0: [ 95 148 113 132 126  77 166 143 122 121  83 123 122  90 102 121 122  74 158 136 142 133 156 125 141 164 114 119 150 138 158 116]
1: [ 70 121  92 147 163  52 139 134 148 117  74 134 114 106 112 155 122  79 164 158 122 101 172 138 138 211  75 127 181 175 167  93]
2: [130 153 154 111 121 117 170 124 125 121 118 125 141  72 153 121 141 136 101 152 179 147 114 123 139 136 161 130 128 113 130 145]
3: [145 114 118 144 146 164  55 157  95 172 179  52 147 192  96 149 103 110 190 153  42 185 147 155  85  31 152 149  56 138 124 117]
4: [126 147 100 130 132  88 150 151 100 121  95 143 108 130  95 142 127  90 198 121 134 134 176 115 135 148 125 128 150 129 162 125]
5: [126 107 141 115 115 167 114 124 124 112 161 125 119 134 115 102 138 111 123 117 106 125 119 131 143  88 139 119 102  96 106 144]
6: [138 169 164 130 128 144 148 113 125 149 134 106 163  88 165 126 130 176  74 160 164 158  98 155 119 119 173 118 123 123 125 124]
7: [ 96  90 134 150 148 162  78 139 134 128 149 100 131 149 115 111 117  94 128 140  64 117 122 148 131 103 101 127 110 136 104 108]
8: [ 92 104 105 115 100 101 168 128 125  69  81 200  76 129  95  94 148 103 142  73 165  78 140  61 179 180  73 128 185 106 125 141]
9: [170 149 152 133  88 167 145 101 141 138 153 195 134 178 169 130 149 237  70  80 181  79  57 116 132 131 128 123 146  99  99 147]
10: [ 87  76  94 134 149 108 130 127 159  95 105 136  94 130  93 117 138  44 152 116 110  85 161 111 154 170  86 120 146 158 135 116]
11: [173 120  84 135 112 109 121 162 158 108 132 162  91 165  78 142 127  83 175  69 102 134 184  93 128 120 120 124 133 125 153 141]
12: [ 70 151 162 126 144 113 159  76  96 147 118  94 159 101 196 119 121 207  90 183 169 117  58 162 119 159 125 143 147 141 125 117]
13: [141 113 125 147 151 158  54 140  88 168 166  76 143 195 110 138 110 144 180 145  50 159 137 143  90  63 134 138  84 139 137 124]
14: [208 160  92 148  97 104 114 112 204 151 150 176 130 162 144 182 127 168  78  99 142 119 143 126  92 156 133 127 142 141 152 149]
15: [ 84 104 143 124 155  93 166  70 198 141 101 138 135  61 198 151 144 126  27 169 187  69 105 156 140 244 121 143 171 177 129 115]
16: [ 75  71 103 146 153 121  92 103 147 130 127 125 115 167 137 138 131 130 115 134  91  76 125 137 127 171  65 136 134 174 124 111]
17: [134 186 116 118  94  52 217 145 106  80  56 183 106  75  96 123 137 118 165  94 197 133 164  82 158 177 128 122 186 104 175 129]
18: [121 111 150 106 122 168 124 162 101 108 143 109 118 112  95  84 130  85 151 126 102 161 129 110 148  53 149 118  93 103  88 132]
19: [ 40  98 111 150 182 117 114  77 125 145 114 121 140 165 164 152 132 182 137 166 115  58  99 163 113 200  62 162 159 177 124  93]
20: [179 204 107 154  88 103 120 119  87 174 145 147 153 222 146 179 112 255 161 103 148 137 110 132  68 132 117 151 160 110 176 115]
21: [159 190 174 104 109 154 161 123  78 139 153 116 160 103 156  94 131 205 110 124 165 173  82 132 128  53 199 112  96  80 105 155]
22: [123 162 126 142 154 102 139 101 131 163 104  94 151 101 160 164 130 139 116 185 136 145 144 168  90 166 148 146 145 161 161 105]
23: [142 131 149 110 134 130 155 138 166 112 120 122 136  51 133 114 135  81  94 153 150 160 139 137 142 126 164 110 105 127 118 135]
24: [222  94  65 171 104 144  46  98 255 181 195 197 129 255 158 217 123 187  62  59  95  64 134 143  67 173  90 142 127 167 146 135]
25: [170  89 123 127  85 168 127 130 206 109 170 201 111 165 128 137 149 137  71  52 144  78 107  94 143 129 117 113 133  97  91 151]
26: [173 218 170 108 110 127 178 134  63 136 123 126 164  92 139 115 126 196 139 133 190 182 110 127 110  77 206 123 120  73 141 137]

[158  83 120 131 100 170 105 128 191 112 169 220 104 185 134 124 158 156  78  53 144  47  98  99 143 136 100 124 144 115  84 151] 25 9 14
[ 59 112  79 148 182  73 133 131 121 129  67 115 111 128 105 158 127  84 183 164 106 102 181 152 118 210  72 148 171 188 174  88] 1 0 10
[146  77 140 127 119 181 110 108 179 129 170 170 117 158 160 119 145 156  53  91 138  66  82 122 134 133 113 139 133 123  79 153] 25 9 5
[224 103  80 107  82 119 135 182 207  86 131 207  79 144  56 131 137  40 126  29 136 128 197  63 159 113 133 104 120  98 126 169] 11 25 8
[ 79 128 142 133 147 102 160  90 175 129  98 138 139  66 193 154 134 140  59 175 175  82  94 155 131 224 120 133 176 160 131 110] 15 12 22
[122 133 119 152 154 151  63 125  64 169 170  84 155 212 125 144 105 183 189 147  57 135 116 156  86  81 112 149  96 128 136 115] 13 3 7
[ 56 155 167 106 152 120 169  61  65 129 107  89 164  73 196 118 140 225  89 195 183 111  58 158 124 171 134 142 132 141 123 121] 12 6 2
[122 154 107 147 175  86 133 119 143 173 104  91 171  90 157 202 132 114 127 207 145 143 162 186  93 198 162 152 153 187 166  91] 22 1 0
[102  96  94 153 133 113 114 149 156 111 114 143  95 139  99 117 112  70 144 116 105  94 148 121 147 148  85 125 143 142 129 125] 10 16 0
[102 127 149 125 147 101 163  79 196 140 107 145 137  60 209 159 145 147  21 171 206  71  86 157 139 239 127 150 181 163 109 109] 15 12 2
[ 88  87 147 136 154 173  75 128 101 142 153  88 132 156 128 105 111 116 148 151  69 134 115 153 123  94 112 127  97 134 106 119] 7 13 5
[ 80  98 132 132 172 142  92 138  85 142 125  53 138 131 116 119 112  84 162 176  76 152 137 161 124 101 117 145  86 152 119 101] 7 13 3
[164 130 111 122 109 124 126 164 141 117 119 155 111 135  86 134 125  89 160  93 105 150 171 108 143  94 140 114 119 107 139 144] 11 4 5
[205 206 155 100  81 115 196 151  85 109 113 148 126  77 110 100 134 143 139  98 192 185 146  88 129  85 190 121 126  70 133 153] 26 21 2
[109 112 137 127 138 108 153  80 224 135 124 155 146  61 200 170 135 134  15 162 178  74  88 159 131 242 114 120 167 167 112 107] 15 12 22
[ 58  87  86 143 130  66 166 115 149  71  66 212  68 133 104 115 140  95 147  77 155  32 135  84 173 241  35 130 213 152 137 113] 8 10 1
[ 30 116 117 140 162  84 142  97  65 113  83 117 114 145 146 114 117 158 177 165 129  86 105 137 134 197  51 153 174 157 146  78] 19 1 16
[111 125 140 138 143 114 153  98 194 133 110 157 136  81 187 164 146 145  55 151 179  85 104 156 130 209 127 124 163 159 121 113] 15 2 22
[137 104 118 134 101 152 123 143 146 108 142 194 102 181 113 118 143 149 127  52 133  75 124  89 149 134  83 125 145  98 117 145] 25 8 11
[224 106  72 161 108 139  48 116 231 181 197 188 130 253 150 218 141 189  79  58  96  65 130 135  74 147 105 150 124 162 134 140] 24 14 25
[ 72  88 112 149 153 116 110 115 127 124 115 119 109 145 135 122 127 111 155 143  99  88 124 140 140 166  81 138 150 159 125 111] 16 10 7
[178 255 112 116  93  73 182 145  14 138  88 126 141 135 100 132 120 201 212 115 183 204 156  98 100  88 167 141 159  92 196 139] 26 20 4
[ 82  65  98 149 157 104 120 142 178 104 101 127 100 104 111 133 126  38 134 135  99  93 157 132 157 185  89 124 155 175 128  99] 10 1 16
[122 120 148 103 127 132 147 162 110  91 121  87 117  60  84  71 116  35 159 148 105 209 156  98 170  52 155  97  87 105 121 137] 18 23 5
[200 111 123 108  67 137 130 126 200 102 144 199  94 146 123 127 140 132  69  44 157 108 126  72 137 121 120 109 123  99 107 172] 25 14 9
[114 152 100 129 126  95 140 150  71 118  94 131 122 151  87 123 116 118 198 125 119 143 156 116 132 135 109 131 144 127 160 119] 4 0 11
[130 103 167  85 146 176 119 159  82 109 143  54 127  71  91  59 118  48 148 153  85 206 138 124 157  16 186 104  54  93  94 143] 18 5 23
[124 160 113 129 115  91 159 148  74  93 105 147 113 146  99 110 127 150 199  96 135 145 148  85 136 112 115 123 143  97 156 128] 4 0 11
[ 87 139 144 137 140  93 155  66 188 141 100 143 153  83 203 156 138 173  26 163 186  68  77 155 135 245  94 133 180 166 120 108] 15 12 19
[ 47  94  90 165 135  78 165 111 145  77  71 211  89 143 116 121 140 116 152  81 174  12 125  99 179 255  37 123 224 155 136 110] 8 1 10
[127 194 112 144 134 105 120 106  51 173 125 102 163 194 145 161 116 230 184 152 120 149 114 154  77 127 107 151 145 119 167 102] 20 22 13
[ 95  90 123 138 149 152  82 139 103 130 151 107 129 163 117 126 111 115 164 131  74 123 128 142 121 106 114 124 103 137 106 118] 7 5 13
[136 144 112 125 143  99 127 145  92 138 125 123 131 152 108 158 131 122 170 130 120 136 159 137  94 127 130 138 127 141 160 128] 4 0 22
[173 139 153 113  87 165 126 104 150 121 179 187 126 170 165 132 160 224  68  57 165  86  83 103 114 126 132 125 133  98 104 162] 9 25 14
[  6 110 107 153 173  90 142  88  63 139  78 111 126 147 142 109 114 174 178 160 126  67  93 142 138 194  62 154 173 162 135  84] 19 16 1
[ 93  86  96 130 136 101 125 141 157  83 100 154  83 132  86 116 120  61 148 116  94 105 166 103 160 168  67 119 148 140 135 115] 10 0 1
[145 166 148 126 128 143 127 102 138 159 148 123 175 113 178 143 130 195  70 159 165 136  86 152 108 124 157 132 115 122 124 133] 6 2 12
